Here are some numbered points:
[ 14 -13 -15  -7 -35   5  -5  -7 -13   4 -33 -25 -71  23 -66 -32 -23 -10
 -16 -89   1   0   0  -2  19 -10 -12  -5  -4 -34   6  -4  18 -46  -2 -10
  -7  -3  -1 -35 -13 -23 -10   5 -16 -26 -15 -11 -10 -75 -53  14 -33  -5
  -2  17] 0
[ -73   24  -15  -48   31  -49   -5  -53  -11  -63   20   31  109 -107
   74   57   25  -20  -14  109   -7   -1   -3   -2  -57  -11  -13  -38
   -7   61  -24   -4  -91   38   -2  -31   -7    2    0   55  -10  -22
  -20  -48  -41   12  -41   22  -10   99   83  -85   19   -2  -43  -54] 1
[ 61 -13  33  31  31  52   3  27  15  45  31  38 -72  69   7 -31  42  43
  36 -68  60   1  -4   3  70  49  35  38  26 -33  62  20  54  21  -2  47
  28  -3   8 -35  45   7  43  54  17  24  21 -11  33 -59 -52  53  32  20
  41  69] 2
[ 17 -12 -10   8 -51   7  -5  14 -12  20 -47 -42 -73  29 -89 -30 -38 -10
 -14 -91  -8   0  -2   0  16 -21 -14   3  -5 -34  -4  -5  35 -59  -1 -13
  -7  -3  -1 -35 -23 -17 -17   3   1 -25   2 -10  -9 -75 -53  30 -44  -5
   7  14] 3
[ 13 -12 -13 -27   5  11  -5 -32 -11 -13   4  12 -72  19 -14 -32  14   0
   2 -61  25   1  -3   1  31  17  -7 -12  -6 -33  25  -5  -2  -2  -2  11
  -7  -5  -1 -36  13 -22   3  13 -40  -5 -37 -10  -6 -70 -54  -3   4  -2
  -7  31] 4
[ -73   25  -15  -49    7  -50   -4  -54  -13  -63   -5    5  127 -105
   75   80   -3  -22  -15  127  -55   -1   -2    0 -126  -47  -13  -40
   -6  107  -77   -4  -92   24    0  -31   -7   -6   -1  117  -41  -21
  -18  -48  -41  -13  -41   16  -11  127  116  -83   -7   -2  -45 -120] 5
[ 77 -13  48  85 -22  63  -5  92  44  93 -18 -11 -71  89 -74 -31  -5  39
  10 -91  33  -1   8  -1  67  17  37  70  11 -34  42  -3 110 -36  -3  31
  24  -6  -1 -36  13  57  36  58  82 -26  81 -12  23 -75 -54 102 -17   7
  73  66] 6
[ 40 -12  13  30 -22  30  -4  33   0  40 -22 -14 -71  52 -64 -32  -9  13
  -6 -91  17  -1  -2   1  41   5   7  27  -5 -32  23  -5  54 -36  -2  11
  -3  -6   1 -35   3   4  10  29  21 -26  22 -12   0 -75 -53  50 -22  -2
  30  39] 7
[ 32  16   8 -28  62  33  33 -42 -13 -11  62  70  -5  38  61   4  70  32
  43   8  70  -2  -2  11  62  61  21  -2  27 -32  66  31  -4  62  -3  50
  20  12   7 -36  59 -23  35  42 -42  53 -41  21  28  24   9   0  59  20
   3  63] 8
[ 58 -12  28  78 -61  42  -5  87  27  85 -49 -51 -72  72 -98 -31 -45  16
 -16 -91   1   0  -3  -1  40 -15  13  56  -6 -34  12  -5 102 -60   0   1
  -1  -4  -2 -35 -20  48   9  34  77 -27  74 -11  -3 -75 -54  93 -44  -3
  57  39] 9
[-54  -4 -15 -48  26 -46  -6 -53 -11 -63  22  30  20 -52  44   2  27 -19
 -12  37  17   0  -1   1 -11   8 -14 -39  -6 -25   6  -5 -91  29   0 -13
  -8  -4  -2 -37   8 -24 -21 -37 -41  14 -41  -1 -11  32  16 -82  18  -4
 -43  -8] 10
[ 38 -13  10  21 -16  29  -4  22  -4  33 -16  -8 -73  47 -51 -31  -5  11
  -2 -91  22   0  -3  -1  41   8   6  22  -6 -33  25  -4  47 -29   0  12
  -3  -4  -1 -35   5  -3   9  26  13 -24  14 -10   2 -75 -53  43 -15  -3
  25  40] 11
[-49 -11 -15 -49  18 -44  -5 -53 -14 -63  15  24   0 -48  31 -14  23 -19
 -14  22  12   1  -1   1  -8   5 -13 -41  -6 -34   6  -3 -92  20   0 -14
  -8  -5  -2 -36   5 -23 -20 -35 -42   7 -41 -11  -9  12  -2 -83  13  -3
 -45  -7] 12
[-67 -12 -15 -49  14 -52  -6 -54 -12 -64  10  20  12 -65  32  -7  17 -19
 -14  33   3  -1  -4  -1 -24  -4 -13 -39  -5 -34  -7  -3 -93  16  -1 -24
  -7  -3   1 -35  -3 -23 -21 -47 -42   1 -41 -10  -9  21   6 -82   9  -3
 -44 -19] 13
[ 17 -12 -16  33 -61   1  -7  43 -11  39 -48 -86 -71  29 -98 -30 -81 -20
 -14 -90 -40  -1  -2   0   0 -47 -14  12  -6 -34 -29  -5  58 -60  -1 -31
  -8  -4  -1 -35 -39   3 -20  -9  28 -26  28 -11 -11 -76 -53  48 -44  -5
  13  -3] 14
[ -72  -13  -16  -49  -61  -52   -7  -55  -13  -64  -49  -86  127 -108
   15   44  -97  -20  -15  127 -127    1   -2   -1 -125  -49  -11  -39
   -6  103  -91   -5  -93  -58   -2  -29   -8   -4    0  125  -40  -24
  -20  -49  -41  -25  -40  -11  -10  109   93  -83  -44   -4  -44 -127] 15
[-74  17 -17 -50  30 -52  -6 -54 -14 -64  22  32  73 -94  61  35  28 -20
 -16  80   3   0  -1   0 -39  -3 -13 -39  -5  25 -12  -6 -93  35  -2 -31
  -8  -5   0  15  -2 -24 -19 -48 -41  14 -39  12  -9  72  57 -84  19  -1
 -44 -34] 16
[  76  -13   32  127  -61   23   -6  127  100  127  -47 -105  -71  107
  -99  -29  -98  -18  -14  -89 -127    0   64    0  -32  -47  -14  127
   -5  -33  -92   -3  127  -60   -2  -30   -7   -5   -2  -36  -40  127
  -20  -15  127  -25  127  -10   -9  -75  -52  127  -43   -5  127  -41] 17
[ 49 -13  18  76 -61  31  -5  87  22  78 -50 -73 -71  63 -99 -32 -65   1
 -14 -91 -18  -1  -2   0  27 -34  -1  48  -6 -34  -4  -3  99 -59  -2 -15
  -7  -3   0 -37 -39  45  -6  21  73 -25  71 -10 -10 -74 -54  89 -43  -5
  50  26] 18
Which three points above are nearest to each new point by angle, seen from the average point of the numbered points? Their numbers follow each, nearest first.
[ 21 -12  -4 -16  12  19  -4 -22 -11  -3  11  20 -72  31  -7 -30  21  10
  10 -60  31   0  -4  -1  40  22   2  -3  -3 -33  33  -5   8   6  -1  19
  -3  -5  -2 -35  21 -24  10  21 -30   3 -27 -10   4 -63 -53   9   9  -3
   1  39] 4 2 11
[ 15 -13 -10 -41  35  15   4 -51 -11 -24  32  41 -44  19  28 -30  39  11
  19 -19  46   1  -4   1  38  36   0 -18   3 -34  43   5 -17  31  -3  27
  -2  -4  -1 -37  34 -24  15  22 -41  23 -42 -10   7 -15 -29 -15  30  -2
 -12  41] 8 4 2
[ 33 -13   7 -12  35  30   6 -22 -12   0  32  41 -64  39  21 -32  42  21
  27 -36  51   1  -2   0  53  41  14   4  14 -34  50  13  12  29  -2  36
  11  -3  -1 -35  40 -24  24  35 -27  26 -25 -10  17 -28 -44  11  34   7
   8  52] 8 2 4
[ 35  -4  11 -16  48  35  19 -27 -13  -1  47  55 -37  41  40 -24  56  28
  37 -17  62  -1  -4   5  59  52  21   5  24 -33  60  21   8  44  -1  44
  17  -4   3 -36  52 -23  33  39 -32  38 -31   2  25  -6 -20  10  48  16
  10  59] 8 2 4
[  19  -13  -15  103  -60  -13   -6  127   11   99  -49 -107  -71   39
  -97  -31  -98  -19  -14  -90 -117    0   -3    0  -32  -46  -13   40
   -5  -34  -91   -4  125  -59   -2  -28   -6   -2    1  -36  -39   65
  -21  -31  111  -25  104  -11   -9  -77  -53  109  -44   -2   40  -39] 17 18 14
[ 78 -14  47  77  -2  67  -5  80  40  85   0   8 -73  90 -48 -28  13  46
  23 -90  45   1   6  -1  72  31  40  67  19 -33  52   7 102 -16  -2  38
  31  -5   4 -36  27  49  42  61  70  -8  69 -10  31 -75 -53  94  -1  17
  70  73] 6 7 2
[-73 -12 -17 -50   6 -53  -6 -55 -12 -63   1   8   3 -73  22 -17   8 -20
 -16  30  -6  -1  -3   1 -31 -11 -11 -39  -5 -34 -14  -5 -92   9  -1 -32
  -5  -4  -2 -37 -13 -23 -20 -47 -42  -5 -41 -12 -10  13  -3 -82  -2  -2
 -44 -30] 13 12 10
[ 63 -13  32  68 -26  51  -6  73  29  74 -23 -16 -72  76 -73 -29 -10  30
   1 -91  25   0  -3  -1  55  12  24  54   1 -34  33  -6  91 -41  -2  22
  13  -4  -1 -35   6  38  25  46  61 -24  61 -11  14 -75 -52  84 -22  -2
  58  54] 6 9 7
[ 12 -13 -12 -44  34  13   4 -56 -12 -26  32  40 -42  17  29 -32  40   9
  19 -18  44   0  -1  -1  38  36  -2 -19   3 -32  42   4 -18  31  -2  25
  -2  -4   0 -36  33 -22  11  19 -44  25 -41 -11   5 -13 -28 -15  30  -3
 -15  40] 8 4 12
[ 37 -12  10  10   3  30  -5   8  -7  23   2  11 -71  45 -25 -31  12  17
   8 -86  32   0  -2  -1  44  21  11  15  -1 -36  35  -5  34  -7  -2  21
   5  -6   0 -37  17 -14  18  31  -1  -3   1 -11   9 -76 -53  33   2  -3
  21  47] 11 2 7
[ 85 -13  54 123 -60  65  -4 127  62 125 -49 -54 -71 101 -97 -32 -46  34
 -14 -91   7  -1  26  -1  59  -9  32  89  -6 -34  21  -4 127 -60   0  13
  17  -3  -1 -35 -17  91  24  56 123 -24 120 -10  11 -76 -52 127 -44  -4
  91  55] 9 6 18
